(in the rows, 100 means zero)
Named moves come first, each a turn or a mirror and shown by rows before and after it. Which of them, in which order, take the first row of each pair that follows to the second? Write the first one first, as in the answered first pair.
R:
[ 74,  79, 115,  96, 101,  99, 120,  95, 125,  96, 104, 110, 127,  93, 102,
 118,  86, 126, 113, 112,  96, 104,  62, 103, 104, 121,  89,  74,  72,  91,
  78, 121, 111,  89,  93,  95,  91, 104, 113, 104, 113, 106, 107, 100,  86] |-> [ 87,  96, 103, 110, 116, 116, 127,  98, 119,  98, 107, 115, 136,  92, 106,
 103,  82, 129,  99,  92,  72,  84,  76, 104, 107,  99, 103,  84,  68, 106,
  87,  97, 111,  88, 100, 115, 106,  83, 103,  80, 106, 125, 111,  93,  88]
[ 94, 108,  98, 107,  91, 110, 100, 107,  96, 110,  97,  98, 104, 112, 106,
 104,  90,  99, 101, 102, 102, 111, 112, 115, 107,  95,  98,  96, 112,  87,
 101, 100,  93, 100, 128,  95,  88, 105, 103, 109, 105, 105, 106, 130, 101] |-> [ 97, 111,  97, 107,  95, 113, 102, 103,  94, 111,  99, 100, 105, 110, 106,
 103,  89, 100,  99, 101,  98, 108, 114, 113, 108,  96,  98,  97, 112,  88,
 102,  96,  91,  98, 130, 100,  90, 106, 101, 106, 102, 105, 109, 131, 103]
[ 94,  84,  82,  86,  93,  99, 121,  75, 100, 111,  88,  76,  96,  77, 113,
 101, 121, 119, 111,  86, 135, 108, 127,  99,  89,  94,  54, 120, 133,  91,
 135, 119, 119, 135, 112,  74,  97,  77, 107, 121, 131, 107, 142,  96,  92] |-> [101,  95,  75,  91, 101, 111, 125,  76,  99, 110,  92,  79,  99,  79, 115,
  87, 117, 123, 106,  77, 115,  96, 134, 104,  91,  79,  68, 125, 130, 105,
 138, 103, 115, 136, 120,  89, 105,  68,  98, 105, 130, 120, 146,  90,  92]
W:
[105,  90, 100, 102,  89, 115,  99, 134, 128, 111,  92,  94, 110,  91,  99,
  73,  70, 108,  79,  96, 131, 104, 153,  94,  83, 123,  64,  89,  75, 106,
 106, 111,  98, 115, 134, 118,  80,  78, 106,  96, 114,  96, 109, 114, 127] |-> [108,  83, 107,  97,  80,  99,  94, 134, 129, 108,  99,  87,  88,  92,  97,
  85,  86,  98,  85, 108, 145, 113, 146,  88,  83, 131,  63,  78,  85,  92,
 103, 119, 102, 121, 117, 113,  77,  87, 111, 120, 115,  82, 101, 110, 131]
[106,  96,  99, 105,  98, 115,  92, 101, 106, 103,  88, 101, 117, 101, 103,
  99, 107, 103, 122,  98, 104,  98,  62, 111, 119, 111, 105,  97,  89, 111,
  95, 105, 102,  97,  93,  86,  95,  95, 102,  95, 101, 114,  93,  99, 102] |-> [103,  95, 100, 101,  96, 112,  94,  96, 106, 104,  90, 101, 110, 101, 104,
 105, 111, 104, 122, 101, 107,  99,  59, 109, 117, 113, 103,  93,  91, 107,
  96, 106, 104,  98,  90,  84,  93,  99, 103,  96, 101, 110,  93, 101, 105]
[105,  90, 104, 108, 105, 103, 107, 106, 106, 109, 114, 106,  95,  99, 101,
  84, 113, 108,  82, 107, 153, 110, 120,  84, 102, 104,  86, 110, 119, 103,
 115,  78, 105, 105, 113, 103, 102, 100,  91, 100,  98,  86, 115, 107, 101] |-> [105,  89, 105, 110, 105, 102, 102, 108, 103, 111, 115, 102,  92, 100, 103,
  86, 114, 109,  82, 107, 152, 109, 118,  80, 103, 103,  84, 109, 119, 102,
 115,  73, 106, 105, 110, 102, 108, 101,  91,  98, 100,  86, 111, 103, 100]
[ 95, 112,  90,  90,  88,  71,  84, 111, 103, 100, 115,  94, 116,  82, 115,
  97,  70, 149, 109,  97,  63,  39,  41, 111,  91,  46, 106, 104,  76,  79,
  70,  97,  92,  53,  87, 109, 110,  80,  94,  98, 106, 125,  85, 114,  99] |-> [ 85, 101,  92,  88,  82,  69,  87, 110, 109, 105, 104,  97, 130,  81, 113,
  99,  57, 157, 111, 101,  75,  47,  43, 113,  86,  59,  97, 104,  67,  77,
  68, 111,  93,  57,  95, 103, 100,  86,  96,  95, 107, 126,  91, 125,  95]
M:
[ 70,  87, 125,  95, 114,  95,  89,  89, 107, 106, 103, 107, 107, 105, 112,
 113,  60,  92, 114, 111, 119, 114,  95, 104,  99, 103,  84, 101,  94,  84,
 110, 113,  87,  94, 108,  92,  96, 103, 102,  84, 108, 122, 115, 112, 100] |-> [ 68,  86, 117, 101, 116, 100,  97,  89, 104, 105, 104, 115, 112, 105, 109,
 105,  56,  92, 107, 107, 117, 114,  99, 100, 101, 104,  84, 101,  96,  88,
 113, 112,  94,  99, 112, 100,  99,  98,  99,  81, 111, 120, 118, 110,  96]
[ 95,  82,  96,  95, 112,  67,  90,  98, 115, 115, 117,  81, 133,  83, 118,
 134,  93, 145, 126, 117,  88, 119,  62,  89,  86, 116,  90, 105,  93,  98,
  76, 111,  82,  65, 102,  80,  92, 126, 107,  75, 105, 118,  91,  95,  78] |-> [ 91,  73,  96, 102, 107,  73,  96,  99, 116, 120, 110,  80, 136,  91, 115,
 133,  83, 147, 126, 117, 103, 126,  73,  88,  87, 133,  79, 101,  94,  91,
  85, 127,  87,  71, 111,  82,  87, 130, 103,  81, 108, 111,  94, 106,  70]
[112, 108, 104, 100, 111,  96,  94,  99,  80,  99, 100,  87, 106, 108, 110,
 107, 107, 113,  93,  84,  72,  98,  94,  98,  98,  85, 118, 105, 100, 116,
  90,  93,  87,  89, 101, 121, 108,  88,  85,  93,  95, 119,  97,  86,  75] |-> [111, 106, 107,  93, 107,  85,  80, 100,  82,  98, 102,  86,  98, 109, 111,
 117, 109, 112,  98,  92,  78, 104,  91, 100,  93,  84, 118, 108, 103, 110,
  83,  95,  76,  82, 100, 110, 106,  95,  89,  99,  87, 114,  91,  89,  82]
S:
[ 98, 111, 113,  93,  86,  98,  76, 106,  97,  96,  90, 114, 112,  85, 107,
  97,  84, 112, 116, 108, 103,  98,  57,  93,  86, 107,  92,  85,  68, 116,
  76,  84,  87,  81,  97,  77,  98,  94, 113,  93, 102, 105, 111, 100,  89] |-> [ 98, 108, 113,  99,  84, 106,  76, 105,  91,  99,  85, 117, 118,  86, 104,
  95,  73, 113, 116, 106, 108,  99,  70,  95,  85, 111,  87,  89,  69, 118,
  86,  85,  83,  77, 115,  80,  97,  95, 108,  83, 100, 107, 122, 111,  88]
[ 89, 122,  81,  95,  90, 106, 121,  94, 100, 102,  90, 108,  82, 105, 105,
  86, 123,  81,  81,  98,  75,  82,  92,  77, 137,  70, 114,  88, 113, 104,
 128,  92,  79, 102, 105,  98, 112, 102,  97, 111, 109,  78,  72,  63, 120] |-> [ 85, 117,  77, 108,  90, 124, 120,  95,  95, 112,  77, 112,  90, 112,  97,
  77,  97,  87,  79,  86,  90,  85, 124,  82, 130,  86, 100, 103, 111, 107,
 142, 101,  68, 109, 139, 100, 103, 104,  93,  99, 105,  75,  92,  90, 117]
[ 88,  54, 103,  87,  91,  95, 111, 113,  87,  63,  99,  90, 109,  92, 102,
 112,  87, 134, 112, 119,  86,  97,  88, 115,  91,  93,  98,  70,  98,  84,
  84,  97,  95,  74, 117,  83,  88,  90,  91,  95,  89,  96,  93,  82,  91] |-> [ 87,  51, 101,  91,  88, 100, 107, 116,  87,  68,  94,  92, 116,  95, 100,
 108,  80, 136, 110, 116,  89,  97,  97, 117,  89,  96,  93,  74,  99,  83,
  88, 100,  92,  79, 129,  80,  85,  89,  88,  90,  88,  97,  96,  91,  88]
N:
[108, 103,  94, 104,  90,  98,  92,  90,  84,  96,  86,  90,  79, 122,  97,
 109, 111,  97,  81,  99, 117, 104, 126,  99,  84, 125,  87, 108, 116,  83,
 122, 113,  95,  96, 105,  92,  85, 120, 105, 120, 102,  84, 109, 119, 108] |-> [105, 117,  94, 100,  94,  91, 116,  95,  97,  92, 109,  91,  86,  99, 105,
 100, 132,  95,  82, 101,  84,  95,  87,  95, 105, 101, 110,  84, 107,  89,
 112,  91, 128,  96,  59, 107, 106, 100, 101, 123, 109,  99,  95,  75, 105]
[104, 107, 108,  84, 103,  90,  82,  96,  98,  90, 110,  96,  94,  89, 111,
 122, 110,  99, 107, 108, 103, 101,  98,  95, 103,  92, 105, 101,  99,  90,
  88,  93,  77,  76,  90,  73, 100, 101, 116,  98,  90, 107,  89, 101, 109] |-> [105,  99, 106,  88,  97,  93,  84,  95,  94,  94, 104,  91,  82, 104,  99,
 117, 113,  87, 105, 105, 119, 106, 116,  89, 106, 106,  95, 103, 109,  82,
 100, 104,  84,  90,  96,  79,  94, 107, 118, 113,  90,  93,  89, 107, 111]
[134, 119,  96, 115, 101, 125,  93,  92,  69,  97,  93,  92,  88, 114, 101,
  90, 110,  76,  92,  96,  94,  94, 108,  98, 110,  74, 114, 113, 115, 107,
 119,  69,  92, 108, 116, 121, 108,  91, 103,  87, 103, 104,  98,  93, 117] |-> [131, 123,  99, 116, 103, 123,  90,  94,  70,  98,  96,  98,  96, 105, 106,
  93, 108,  85,  94,  96,  87,  89, 104, 103, 109,  68, 116, 114, 109, 110,
 111,  63,  89,  98, 117, 118, 107,  90, 104,  84,  99, 112,  99,  93, 117]
[ 96,  79, 110,  93,  97,  94, 115, 103, 122,  85, 114,  97, 102,  85,  93,
 105, 111,  99,  99, 117, 106, 119,  71, 100, 112, 114, 104,  73,  83,  84,
  97, 106, 132, 102,  79, 103, 106, 102, 115, 120, 118,  97,  87,  76,  93] |-> [ 91,  81, 117,  88, 101,  87,  89, 103, 120,  95, 103, 104, 124,  75, 106,
 111,  91, 120, 106, 112, 107, 113,  69, 111,  98, 105, 101,  88,  69,  89,
  81, 105,  93,  74, 105,  76,  97, 109, 120,  91, 103, 113,  91,  98,  89]
Then:
(two moves a pair)
[ 92,  95,  95,  86, 103,  92, 120, 104, 118,  85,  88,  95, 103,  84, 105,
 100, 113,  99, 118,  99,  78, 123,  92,  82, 120,  91,  97,  83, 104,  93,
  96,  81, 129, 100,  71,  96, 110, 102, 101, 117, 114,  97,  88,  85,  98] |-> [ 88,  79,  94,  96,  99, 105, 118, 104, 111,  92,  69,  94, 101, 102,  91,
  99,  92, 102, 114,  97, 108, 136, 122,  86, 109, 118,  79,  93, 112,  85,
 107, 104, 122, 110, 101,  93,  94, 114,  99, 116, 115,  81,  99, 114,  99] | S, W
[ 99, 103, 108, 105,  99, 135, 125, 138,  92, 117, 103, 118, 101,  62,  74,
  96, 104, 118,  97,  87, 127,  92, 137,  86,  93,  87, 117,  85, 122, 115,
 139,  97, 126, 135, 117,  95, 106,  66,  83,  64,  99,  86,  74,  88,  95] |-> [107, 113, 108,  97, 106, 124, 105, 130,  87, 116, 102, 120, 105,  53,  81,
 103,  99, 130,  98,  85, 121,  79, 130,  94,  86,  71, 121,  95, 111, 120,
 125,  84,  94, 113, 125,  75, 104,  70,  91,  38,  91, 102,  71, 100, 101] | M, N
[118, 120,  95, 123, 112, 104, 143, 108, 104,  67, 129, 110,  91,  94, 105,
  66, 117,  93, 100,  86,  55,  59,  89, 104, 115,  70, 121, 110, 124, 137,
 110,  65, 127, 105,  66, 143, 158,  66,  81,  95, 121, 135, 111,  70, 103] |-> [117,  90,  93, 138,  94, 119, 108, 109,  77,  76,  95, 110,  66, 137,  78,
  74,  92,  76,  90,  83, 125,  79, 172, 110,  89, 121,  79, 149, 153, 116,
 143, 109,  90, 127, 133, 128, 122,  95,  80, 106, 118,  94, 129, 142, 115] | N, N
[104, 118, 102, 105, 105, 104,  99,  87, 101, 101, 104,  95, 105,  92, 105,
 100,  90, 108,  95,  94,  91,  82,  99,  97,  94,  77, 103,  99,  94, 100,
  94,  88,  96,  92, 100,  94,  98,  98,  89,  98, 104, 110,  98,  98,  92] |-> [ 96, 107, 108,  98,  96,  95,  98,  84, 103, 101, 103,  90,  95,  99, 100,
 111,  97, 101, 100, 106, 111,  99,  95,  91,  94,  99,  92,  92, 101,  87,
  96, 108, 105,  99,  94,  85,  90, 114,  97, 123, 110,  94,  97, 101,  98] | R, N
[100,  99,  81, 105, 107,  75,  80,  96,  86, 100,  84, 108,  88, 108, 119,
  89,  84, 103, 110,  77, 112, 108,  85, 128, 100, 104,  88, 104, 100, 124,
  80,  90,  86,  80,  86,  79, 114, 123,  99,  61, 106, 126, 102, 126, 114] |-> [106, 102,  74, 119, 107,  89,  98, 102,  73,  98,  90, 106,  70, 123, 102,
  73,  97,  89,  97,  69, 120, 106, 111, 121, 109, 108,  94, 107, 118, 124,
 106,  87, 107, 113,  84, 109, 121, 116,  93,  74, 113, 114, 105, 119, 115] | N, R
[100, 113, 101,  99, 116,  93,  88,  93, 107,  97, 105, 113, 119, 101, 114,
  94,  82, 109,  96,  80,  87,  76,  90, 102,  88,  81, 116, 105,  88, 116,
  93,  84,  86,  85, 137,  84, 106,  98,  98,  65,  90, 124, 107, 119,  92] |-> [ 98, 111, 100,  90, 110,  79,  81,  90, 109,  95, 110, 109, 111,  98, 120,
 106,  89, 110,  98,  94,  90,  78,  76,  98,  89,  76, 119,  99,  92, 112,
  87,  86,  80,  76, 126,  72, 110, 106, 102,  73,  87, 124,  98, 112,  97] | M, S
[ 87,  99,  85,  82,  69,  81,  78,  79,  91, 113, 112,  89, 100,  96, 103,
  88, 130, 111,  96, 124, 112, 145,  76, 114,  95,  97,  82, 104,  94,  68,
  92, 108, 109, 123,  63,  68,  80, 162, 132, 141,  97,  95,  95, 101,  73] |-> [105, 122,  80,  84,  81,  77,  54,  72,  81, 115, 114,  91,  99,  90, 114,
  89, 132, 118, 100, 110,  84, 123,  83, 122,  92,  63, 100, 126,  91,  80,
  85,  77,  73, 104,  75,  61,  87, 151, 133, 112,  84, 120,  88, 103,  82] | W, N
[105, 125, 118, 120,  86, 103, 100,  92, 109, 117, 115, 104,  85,  83, 111,
 120, 111, 107,  93, 101,  85,  79,  69,  66, 114,  60, 100,  95, 105, 118,
  82,  90,  82,  90, 123, 118,  99, 105,  91,  65,  78, 100,  86,  97, 106] |-> [ 97, 118, 124, 119,  87, 100,  97,  89, 111, 122, 108, 102,  99,  83, 110,
 124,  97, 112,  98, 103,  94,  86,  68,  70, 108,  71,  91,  95,  97, 113,
  76, 101,  73,  79, 135, 105,  90, 111,  97,  61,  76, 100,  93, 112, 100] | W, M
[ 99,  78,  96,  80,  91,  77, 110,  97, 112,  99, 111, 111, 132,  96, 109,
 103,  94,  94,  92, 130, 111, 119,  65, 103, 112, 112,  73,  62,  69, 104,
  89, 115, 128,  94, 112,  90, 112, 112, 104, 119, 112,  92, 115,  80,  96] |-> [ 98,  73,  94,  83,  82,  81, 108,  96, 110, 102, 105, 110, 126, 105, 102,
  99,  91,  93,  91, 130, 127, 125,  81, 102, 109, 124,  68,  67,  72, 101,
  96, 127, 119, 100, 128,  90, 103, 117, 106, 123, 108,  86, 118,  94,  99] | N, N
[ 90,  88,  95, 101, 114, 116, 114,  96,  99, 115, 103, 111, 111, 112,  84,
  86,  96, 102,  90,  96, 112,  98, 113, 100, 105, 104,  99,  98,  96,  94,
 106,  95, 116, 104,  89, 109, 101,  91, 102, 105, 101,  88, 103, 101,  92] |-> [ 81,  82, 102,  91, 110, 102, 112,  95, 109, 112, 105, 109, 113, 106,  87,
  98,  97, 111,  99, 104, 117, 105,  92, 102, 106, 103,  94,  92,  89,  90,
  95, 104, 110,  92,  84,  93,  95, 100, 109, 108, 101,  89, 100, 105,  91] | N, R
[111, 103,  99, 101,  98,  85,  99,  99, 103,  91, 117,  98,  76,  99,  98,
 112, 121,  84, 103, 106,  94,  93,  98,  92, 107,  87, 104,  99, 123, 101,
 100,  98, 100, 108,  84, 102, 100, 105,  97, 112, 104,  88,  87,  86, 109] |-> [111,  96, 103,  98,  94,  89,  79,  96,  96,  96, 108,  98,  83, 103,  98,
 120, 106,  92, 107, 102, 105,  95, 110, 100,  95,  96,  96, 110, 115, 101,
  99, 104,  74,  99, 110,  86,  88, 114, 100,  99,  96,  89,  92, 110, 111] | N, N
[ 93,  87, 100,  94,  97,  85,  95, 103,  97,  99, 109, 105,  98,  91, 102,
 106,  97,  97,  96,  92, 111, 115,  88,  96,  90, 102,  92, 113, 100, 104,
  97, 100,  99,  97, 106,  80, 101, 108, 122, 118,  83,  93,  89, 106, 104] |-> [ 91,  87,  96, 100,  96,  89, 113, 105, 101,  94, 113, 108, 102,  93,  98,
  99,  99,  96,  97,  90, 104, 116,  85,  91, 102, 106,  96, 102, 101, 107,
  99, 102, 121, 110,  99,  92, 107,  99, 118, 119,  91,  93,  90,  94,  99] | M, N
[ 90,  92,  86,  64,  89,  87,  92, 102,  93,  92,  95,  88, 113, 106,  83,
  91, 109, 102, 109, 106, 111, 107,  98,  99,  87,  99,  76,  98, 110,  85,
 120, 118, 108, 128,  94, 110, 111, 126, 112, 104, 100,  74, 108, 104, 105] |-> [ 92,  99,  77,  77, 101, 101, 104, 104,  89,  96,  97,  93, 119, 104,  84,
  76,  98,  99,  98,  89,  94,  95, 107, 100,  90,  89,  80, 103, 107,  96,
 128, 101, 118, 132,  99, 128, 123, 106, 102,  90,  99,  90, 111,  96,  97] | M, R
[108,  91,  95,  81,  85,  93,  90, 114,  71,  57, 134,  75,  45,  62,  94,
 108, 115,  79,  88, 132, 110, 130, 107,  63,  98, 146,  89, 115, 124,  97,
 132, 119, 110, 118,  94, 103, 106, 136, 113, 122, 111,  79,  70,  90, 128] |-> [108,  87,  85, 101,  91, 125, 106, 116,  67,  66, 120,  81,  66,  73,  81,
  85,  85,  83,  78, 112, 108, 131, 141,  72,  97, 154,  83, 125, 126, 110,
 153, 120, 120, 133, 124, 124, 107, 120,  99, 101, 112,  84,  91, 108, 116] | S, M
[112,  93, 120,  96,  79, 110,  80, 106, 100, 120,  96,  87, 102,  95,  88,
  73,  86,  99,  95, 118, 114, 103, 114, 125,  82,  88,  97, 148,  89, 124,
  93, 109,  73,  99, 122, 110,  91,  93,  89,  90, 106,  99,  92, 136,  97] |-> [118, 100, 119,  98,  84, 113,  80, 106,  99, 120,  98,  84,  97,  96,  87,
  72,  93,  96,  93, 111, 102,  94, 117, 124,  89,  79, 106, 150,  94, 122,
  92, 104,  74, 100, 120, 114,  94,  84,  84,  86, 105, 101,  91, 129,  98] | W, R
